Each row is where one point has got to under a steady rotation. How many ticks took it there?
The counts run from 0 to 304.
[116  86 141 102 146 122 132  80 132 141 162 107  95 145 122  37 130 126
 100 122 105 107 109  93 168  99 140 114 142 155 105 138 121 130 130 161
 110 134 153  81 111 131 118 117 143  79  79 158 154 112 132  97]
95
[108 127 150  73 108 127 145 180 104 128 131 173 132 160 152 154 156 130
 133 154 147 131 125  96 129 156 160 147 154 133 158 136 148 172 142  80
 145 125 154 145 121 121 127 110 136 127 165  66 171 112 100 135]
236
[146 170 144 120 172 148 128 145 108 160 107 100 102  97 107 150 104 118
 188 103 109 145 126 166  88 141 127  79  84  80  82 123 107 157 133 126
  89 110 142 154 138 118 112 121 127 132 132 137 106 132 135  82]
179
[171 147 170  87 127 162 157 111 174 118 164 130 101 155 135 104 132 150
 124 135 124 135 114 150 103 114 125  74 148 108 139  98 139 153 131 129
  95 129 198 119 113 130 117 111 156 146 158 160 120 115 133  77]
77
[143 181 112 126 109 103  78 138 157 115 120 178 126 125 106 199 131 157
 136 108 109 133 128 170  90 146  89  74 118 154 160 104 128 130 132 100
 125 118  97 146 117 126 125 156 134 169 164 135 124  95 139 128]
157
[105  89 114 121 130 149 132 140 115 105 122 166 151 136 143 119 187  65
 101 162 136 108 100 104 110 137 146 141 136 164 130 141 147 136 145  85
  98 151  91 116 116 123  85 112 152  89 112  97 177  97  64 125]
212
[135 106 124 121 132 189  96 118 173 140 150 166 127 152 140 108 139 175
 104 147 146  96 100 123 146 147 169  99 133 148 146 145 132 161 109  91
 151 146 156 117  73 143 120 134 145  95 120 166 127  97 107  78]
66
[127 142  85  82 132  74 108 163  91 152 181 131  88 101 100 146 115 105
 106  90 161 136 107 133 130 135 127 123 148 140 170 169 151 160 172 133
 147 132 159 135 104 151 125 141 147 160 136 137 149  88 172 133]
254
[158 131 141  80 124 145 140 127 134 140 167 139 101 132 114  90 150 125
 135 108 154 154  73 110  66 128 143  81 143 141 116 134 142 178 162 125
 113 139 161 111 110 149  89 122 186 116 117 148 149  81 152  95]
80
[ 51 150 140 140  64  71 125 144  79 115 159 175 119 155 118 186 136 129
 125 135 132 118 125 127 128 142 106 103 134 166 125 140 119 110 143 126
 182 133 132 137 169 158 131 156 115 146 123 104 169 130 156 105]
134
[120 158  95  70 135  81 106 157 109 136 185 154  92 103 103 136 144 104
 113  97 172 143 111 125 138 133 156 133 146 138 166 166 152 173 172 132
 141 117 168 121  99 148 106 148 147 151 127 129 152  88 170 147]
253
[148 128 104 157 120 156 146 150 128 150 163  84 129 121 148 170  80 153
 148 163 136  98 161 161 162 115 138 128 106  98 154 127 131 146 133 119
 140 121 176 154 124 139 149 119  84 168 158 139  80 156 105  85]
47
[152 154 117 122 125 162 122 139 171  98 163 119 121 102 136 150 149 133
 146 164 174 105 121 177 143 118 191 124 146 113 136 123 124 175 138 112
 119 101 176 138 103 152 127 143 123 158 157 143  85 122 109 106]
50
[187 125 128 114 101 198 131 144 148 128 117 137 151 139 158 144 129 196
 160 134 153 113 130 138 118 150 165 108 131 112 103 100 136 190 135  57
 167 131 164 144 125 127 114 107 145 117 150 117 121 144  98 107]
62
[108  65 113 174 123 135 155 132 103 132 105  95 140 129 166 103 121 106
 117 157 123  92 181 105 165 137 139 161 116 118 128 117 149 103 137  96
 110 146 154 106 126 128 102  78 129 112  95  92 158 175  83 129]
217
[106 144  64 140 119  92 137 165  68 119 189 122 129  81 103 192 113  71
 114 119 149 104 121 145 126 134 106 134 100 128 159 157 157 119 165 132
 117 149 121 142 141 125 102 130 131 174 137 122 124 129 134 131]
29
[102  58 110 161 127 136 147 132 101 148 120 118 138 132 167 117 118 102
  96 156 110  82 158 111 156 138 115 146 121 145 143 129 155  87 131  99
 113 170 138 103 127 124 109  79 134 107  90 104 156 161  78 124]
216
[111 151 101  72 107 138  90 128 104 147 189 160 141 134 123 144 137 191
 119 124 130 111  91  90 161 166 153 123 125 128 130 174 138 189 144 119
 169 113 148 144 111  97 125 162 131 104 137 137 140 111 140 129]
265
[197 118 136 106 116 158 160 101 173 145 135  68 115 135 128 112 103 165
 159 131 119 154 133 124  84 106 133  96 139 105 147  95 146 177 144 111
  97 123 194 143 118 126 114  98 141 158 163 156 106 133 144  96]
75
[136 129 121  86 104 117 133 138 138 132 137  91 121 122 136 140 125 157
 135 141 131 127 180 116 189 119 156 168 159 102 164 112 154 167 147 116
 124  99 200 138 109 129 132 114 104 157 165 104 121 153 147 171]
247
[155 133  79  97 133 129 107 148  72 138 146 105 130  76 110 116  80 138
 134  70 147 104  90 151  85 110 109  93 104 140  87 153 106 157 162 120
 188 131  87 135 148 126 124 139 141 121 121 147 117 127 132  82]
283
[195 110 154  75 117 145 144 102 136 150 121 124 141 167 150  87  97 189
 124 116  79 122 134  97 114 126  86 107 146 131 121  85 142 133 129 107
 129 143 138 117 138  85 127  87 147  98 146 136 147 154  98 109]
88
[ 98 154 112  87 160 110 123 147 102 130 146 100 118  98 129 144 147  99
 150 167 126 109 143 130 188 112 170 172 134  96 136 147 122 162 130 138
  93  66 144 143 124 104 138 142  67 124 156  98  92 145 101 152]
22
[149 111 116 112 118 103 122 128 141 137 129 106 122 120 153 124 109 165
 121 128 139 116 202 135 202 127 143 167 152 102 169 108 159 148 141 114
 128 118 209 112 107 119 137 101 110 154 154 103 124 167 141 178]
246
[108 152 107  83 165 102 127 162 101 140 158 110 123 104 120 162 136  84
 139 172 118 117 138 133 163  90 144 143 125 109 150 155 119 155 141 140
  90  74 139 150 116 106 144 135  72 142 172 114  88 115  85 129]
23
[146 143 115 141 125 159 133 140 157 121 165 104 124 112 153 160 104 150
 152 163 151  94 156 180 162  99 158 115 128  96 144 110 133 145 121 116
 140 114 185 136 110 150 156 121  98 160 159 152  78 153  92  85]
48
[157 101 141  98 150 138 131 120 117 170 152 143 105 133 120  84 111 116
 109  86 130 131  94 123  81 120 100  71 129 157 120 140 134 138 155 121
 131 170 131 114 111 147 103 111 200 117 107 157 160  97 147  83]
82
[145 143 119  79 115 104 142 150 127 146 157 101 121 140 139 160 124 151
 129 152 129 138 162 111 168 119 149 153 150  94 183 129 155 176 152 131
 119  90 209 144 110 127 143 121  97 160 177 114 116 125 138 157]
248
[134 148 130 148 159 141 115 120 121 128 129  99  94  80 104 136 122 131
 170  87 133 138 140 170 129 157 140  87  72  73  68 115 122 129 133 135
  86 121 175 106 135 137  84 119 141 141  89 151 117 144 153  96]
177
[126 107 126 159 138 136 176 138  83 136 149  89 114 105 136 131 117  62
 137 132 107 125 136 146  87 113  90 106  96 110 126 108 143  91 150 135
  66 154 137 119 154 127  99  86 152 157 111 135 137 149 103  82]
203
[ 94 129 128 114 132  66 132 120 112 128 164 125 106 133  98 165 142  78
 108 123  86 149 146 103 133 139  79 112 121 131 178 130 167  88 147 167
  43 142 149 111 119 114  92 108 131 157 129 132 150 100 144 150]
1
[ 82 120 119 133 115  95  84 166  77 151  83 143 127 123 135 153 106 139
 161 120 135 117 147 121 147 136 139 141 132 169 113 149  92 156 138  90
 202  93 105 137 147 168 153 152  91 115 126  78 148 146 149 130]
138
[113 120 105  93 140 122  82 127 112 163 197 139 119 118 117 130 101 181
  95 116 119  87 100 117 189 143 133 114 116 141 142 186 127 157 138 145
 176 133 135 118  99 111 144 155 107  99 118 162 131 111 135  96]
267
[135 133 113 128 160 145  68 134 140 173  82 119 115 111 135 148 108 178
 180 130  86 128 142 126 132 155 135 104 100 126 109 135  89 186 112  91
 117  72 114 138  89 111 138 146  92 111 144 119  96 105 121 114]
167
[142 109  80 166 112 161 135 160 111 142 156  69 142 102 150 165  85 160
 156 149 147  98 165 139 153 130 149 143 106  94 150 133 125 162 142 109
 144 117 175 155 115 137 131 120  92 161 141 138  90 163 121 100]
46
